(in the rows, 128 means zero)
The rows below come in pairs that one turn or mirror swaps. Which row does each named row swap with?
The rows were stretched afterwards, more along some directions than others.
K273: [117 113 127 134 109 129 132 137 147 123 137 116 124 117 131 136 131]
K307: [130 109 111 123 127 133 132 109 130 117 105 146 147 128 124 120 125]
K640: [111 120 130 128 113 127 131 128 149 128 135 124 126 120 131 135 133]
K646: [134 129 130 126 125 148 136 132 148 101 117 120 126 125 123 122 144]
K905: [132 92 122 110 117 124 156 147 122 121 122 122 130 120 132 117 115]
K500: [124 114 113 124 122 129 143 107 123 115 108 152 145 134 121 124 123]
K132: [128 111 118 136 132 142 135 102 121 102 100 160 138 131 123 130 117]
K76: [139 101 123 112 111 127 152 140 130 105 117 140 131 113 130 124 110]
K900: [138 123 134 128 126 155 141 133 143 102 112 126 136 118 122 116 140]
K327: [136 106 116 105 103 114 145 133 133 106 112 126 144 114 147 124 134]
K785: [123 119 113 128 115 122 114 105 133 119 120 137 128 121 125 146 136]
K313: [132 126 139 127 124 148 134 141 145 106 123 121 126 117 124 116 142]
K706: [136 118 111 123 131 126 127 112 133 117 122 130 118 125 113 145 140]
K416: [134 100 133 116 101 127 137 126 129 105 114 135 140 116 142 125 119]
K237: [112 111 114 129 105 118 132 137 144 122 137 116 119 122 131 136 139]
K214: [125 123 124 133 117 131 115 109 126 119 119 142 131 117 130 135 133]
K62: [130 130 113 124 128 128 116 112 130 116 125 138 128 127 118 145 141]
K558: [136 127 132 126 127 146 136 139 147 109 120 123 126 124 119 111 145]
K677: [132 102 119 104 104 114 146 142 127 111 127 127 120 116 127 129 126]
K349: [134 133 133 130 128 148 135 130 149 103 113 127 129 124 126 118 140]
K702: [121 111 107 122 126 125 130 111 126 110 108 147 139 120 132 132 136]
K249: [116 117 127 134 113 128 131 126 155 121 137 117 121 122 129 137 141]
K609: [131 114 119 127 142 144 149 109 120 120 105 151 138 122 115 122 126]
K433: [118 120 129 128 115 123 136 135 146 131 144 115 121 125 125 137 133]
K445: [128 86 120 110 106 118 145 138 131 107 112 135 144 116 145 118 114]
K328: [110 117 127 130 111 126 126 134 148 126 142 114 117 119 128 142 136]
K922: [118 119 123 128 115 127 138 128 146 123 139 116 119 124 120 142 131]
K847: [130 107 123 104 102 109 134 140 130 112 125 128 131 118 132 138 132]
K773: [139 113 112 135 137 137 135 106 132 108 106 149 126 123 112 145 126]
K572: [124 113 122 124 131 136 136 106 141 115 110 140 128 120 127 120 135]
K969: [138 90 130 109 106 132 162 136 135 115 110 135 143 112 136 103 118]
K479: [132 83 129 117 106 138 161 135 126 104 114 130 135 106 132 114 119]
K584: [131 111 114 128 132 139 149 111 129 111 104 146 126 137 120 117 127]
K399: [138 136 136 126 126 140 127 133 143 109 122 117 123 128 125 125 139]
K595: [134 108 119 101 105 116 141 138 124 106 114 129 138 113 136 128 127]
K975: [131 98 130 106 109 119 137 142 128 122 116 129 147 115 133 111 121]
K585: [131 120 130 123 122 143 133 141 147 109 119 119 121 117 117 116 142]
K340: [125 93 125 107 105 118 152 135 115 114 106 145 147 121 132 118 107]

K595 swaps with K785
K702 swaps with K416
K677 swaps with K706

The rows below come in pairs that one turn or mirror swaps. Which row does each named row swap with?
The rows were stretched afterwards, more along some directions than others.
K746: [151 130 128 134 140 129 131 124 126 151 145 119 135 84 116 126 126 125 125 105 129 114 116]
K791: [138 137 124 123 138 134 125 135 133 137 140 115 131 102 117 140 117 115 107 104 125 121 135]
K365: [113 114 130 132 143 117 118 136 94 136 147 149 112 119 144 138 117 135 111 104 90 120 128]
K8: [114 157 133 132 144 139 113 129 146 123 129 139 101 119 116 141 124 111 102 103 125 105 138]
K852: [117 126 115 133 138 130 121 144 149 154 156 136 105 101 130 137 134 122 119 136 103 116 132]
K378: [101 132 132 126 126 117 135 130 116 141 139 144 96 103 145 138 134 100 113 102 93 115 132]
K608: [120 166 130 119 134 102 105 118 128 138 125 123 127 93 104 138 116 121 126 106 137 87 127]
K604: [93 139 131 133 144 140 104 121 135 131 141 151 126 99 111 137 144 121 96 106 125 91 134]
K571: [114 115 138 109 141 112 142 128 140 159 124 119 124 99 115 138 106 107 110 95 100 93 117]
K551: [116 138 125 132 149 137 111 141 152 151 151 140 122 109 114 144 126 119 147 125 109 89 127]
K511: [109 122 119 146 138 129 124 128 123 155 150 156 100 107 130 120 127 142 102 122 98 119 107]
K906: [129 125 151 124 151 124 126 133 131 170 123 121 154 123 115 141 96 111 135 108 107 92 126]
K126: [121 142 146 140 132 145 141 140 129 142 152 147 116 90 140 125 127 111 156 99 111 107 133]
K973: [100 108 129 127 127 137 115 130 133 145 154 137 108 115 133 137 131 108 124 115 114 107 126]
K320: [116 166 140 121 127 117 114 133 131 142 135 123 128 119 102 131 105 119 145 117 136 88 144]
K383: [137 131 138 130 130 126 145 110 125 133 118 124 122 100 129 122 105 139 126 108 121 113 129]
K193: [116 137 141 113 122 124 126 123 129 119 116 137 120 127 116 115 116 106 116 128 103 118 118]
K101: [112 138 124 98 160 114 107 137 143 131 129 109 117 94 106 153 140 136 122 122 121 102 142]
K69: [136 109 137 131 152 141 137 120 147 138 111 127 123 127 107 127 127 121 144 110 100 96 130]
K228: [106 140 143 122 128 112 130 116 134 148 123 126 108 113 115 125 101 131 132 113 123 86 132]
K181: [126 98 128 129 147 139 107 137 124 145 149 159 134 121 136 136 136 116 148 137 93 115 117]
K392: [117 112 149 127 151 134 106 129 121 163 143 149 122 117 131 145 123 133 130 127 100 110 117]
K348: [137 121 139 131 132 136 126 158 116 144 143 136 134 130 144 132 111 110 149 106 103 123 137]
K798: [111 121 129 135 130 132 125 128 128 151 140 142 128 123 143 140 133 120 157 139 101 123 126]
K428: [117 136 138 118 128 110 136 117 103 132 124 121 134 116 133 114 125 122 140 113 113 107 136]
K430: [110 150 120 110 142 99 122 139 140 137 130 123 105 90 118 140 127 107 140 107 102 100 129]
K444: [122 147 142 142 142 107 121 126 117 176 136 130 134 98 126 133 96 127 126 87 114 94 130]
K286: [113 143 141 107 151 128 113 137 130 137 120 104 129 113 104 140 127 139 120 116 120 105 142]
K831: [92 146 118 116 132 110 134 140 143 144 130 129 110 113 129 119 124 129 106 121 131 106 139]
K616: [91 117 136 140 151 151 116 118 125 146 149 152 114 104 117 144 144 112 135 103 103 87 135]
K763: [92 142 133 122 136 135 144 136 130 140 135 130 129 110 128 123 149 104 137 105 113 95 144]
K364: [132 173 125 139 144 105 104 139 110 147 144 139 114 105 130 133 126 132 109 113 126 115 129]
K625: [107 129 146 122 127 132 139 129 123 124 124 147 135 111 138 132 119 110 161 109 99 109 141]
K429: [104 130 114 106 144 104 121 140 146 142 126 121 115 108 86 125 133 123 139 120 124 93 116]
K795: [95 116 125 113 141 124 128 151 132 152 134 141 118 113 127 135 123 119 138 114 110 108 135]
K960: [120 138 149 127 125 135 136 143 135 145 139 147 140 88 118 118 125 121 127 92 119 98 108]
K844: [118 148 130 121 163 119 118 125 118 100 112 139 115 117 123 133 140 113 141 96 110 103 147]
K170: [118 136 138 126 135 132 111 126 164 152 131 118 114 107 117 158 119 123 97 122 132 108 136]
K724: [140 140 146 136 139 138 114 132 128 133 125 135 118 135 128 136 117 130 132 119 101 118 142]
K257: [131 145 136 149 140 128 121 128 121 145 130 154 118 137 111 126 98 140 134 103 112 100 136]
K350: [137 125 137 128 144 128 122 109 104 124 129 140 136 90 124 131 125 150 145 90 122 106 138]
K691: [112 128 128 130 142 133 91 115 136 148 154 144 97 102 139 160 115 125 127 123 110 112 148]
K73: [98 135 127 135 153 135 120 125 140 174 150 146 101 96 126 163 122 114 138 104 102 88 134]
K322: [89 143 143 120 158 126 117 112 139 134 108 143 113 125 116 146 140 120 111 103 118 80 138]
K135: [113 139 142 147 135 145 112 131 116 159 144 141 142 136 102 121 122 127 160 113 126 83 135]
K55: [122 147 122 137 140 141 108 131 123 120 148 148 114 116 116 129 146 122 137 107 116 117 136]
K501: [99 129 127 143 145 130 109 120 108 148 137 142 146 116 117 137 130 132 141 102 118 94 134]
K487: [107 121 117 143 139 147 108 116 137 156 168 151 110 110 125 151 147 110 123 123 109 103 131]
K335: [106 137 135 133 137 134 131 129 140 167 136 144 129 107 103 123 119 107 159 107 108 72 115]
K277: [137 130 143 132 137 124 104 138 123 163 140 144 138 117 119 122 110 122 130 128 115 107 121]
K942: [126 123 146 123 157 152 104 123 146 144 125 133 113 129 98 146 109 152 122 117 120 100 137]
K247: [107 146 142 137 161 142 112 123 129 133 125 149 109 105 112 132 108 145 92 89 114 96 137]
K198: [122 138 128 130 123 104 138 135 119 137 143 151 115 91 143 120 119 110 132 94 101 111 115]
K283: [115 129 134 125 139 129 105 132 139 147 151 158 114 76 123 140 126 107 129 108 108 88 109]
K436: [121 146 137 142 153 132 101 127 125 150 151 143 121 82 133 141 121 125 115 106 124 103 126]
K939: [143 129 141 142 132 116 133 121 124 161 123 138 132 140 130 130 114 100 150 118 98 110 127]
K475: [122 116 138 127 134 118 106 111 123 146 120 131 130 135 130 149 105 122 109 132 108 111 121]
K761: [97 126 138 118 142 139 117 155 134 126 140 158 132 112 126 143 134 110 128 98 112 105 133]
K65: [96 141 135 125 145 127 129 111 151 137 111 128 121 117 89 141 135 107 134 106 109 85 126]
K645: [79 142 132 126 148 141 119 140 127 120 129 128 119 129 113 143 134 121 113 96 121 93 149]
K670: [95 150 141 128 135 138 111 135 145 127 131 154 112 117 118 127 138 118 146 102 129 93 137]
K41: [127 136 140 113 115 108 147 133 132 133 116 124 122 97 122 123 112 124 121 111 116 119 123]
K446: [147 133 144 121 143 132 125 117 124 142 118 145 128 118 129 128 116 129 160 118 109 106 136]
K49: [128 137 123 135 129 139 108 136 141 134 142 139 116 126 126 120 123 117 140 132 111 121 143]
K467: [129 128 155 127 133 147 119 99 129 143 125 139 121 109 113 137 105 120 122 102 95 93 135]
K14: [119 128 136 137 115 127 129 123 117 126 139 145 121 107 130 121 124 118 140 128 106 115 126]

K645 swaps with K348
K763 swaps with K906
K335 swaps with K625
K193 swaps with K467
K283 swaps with K14
K746 swaps with K101
K616 swaps with K181

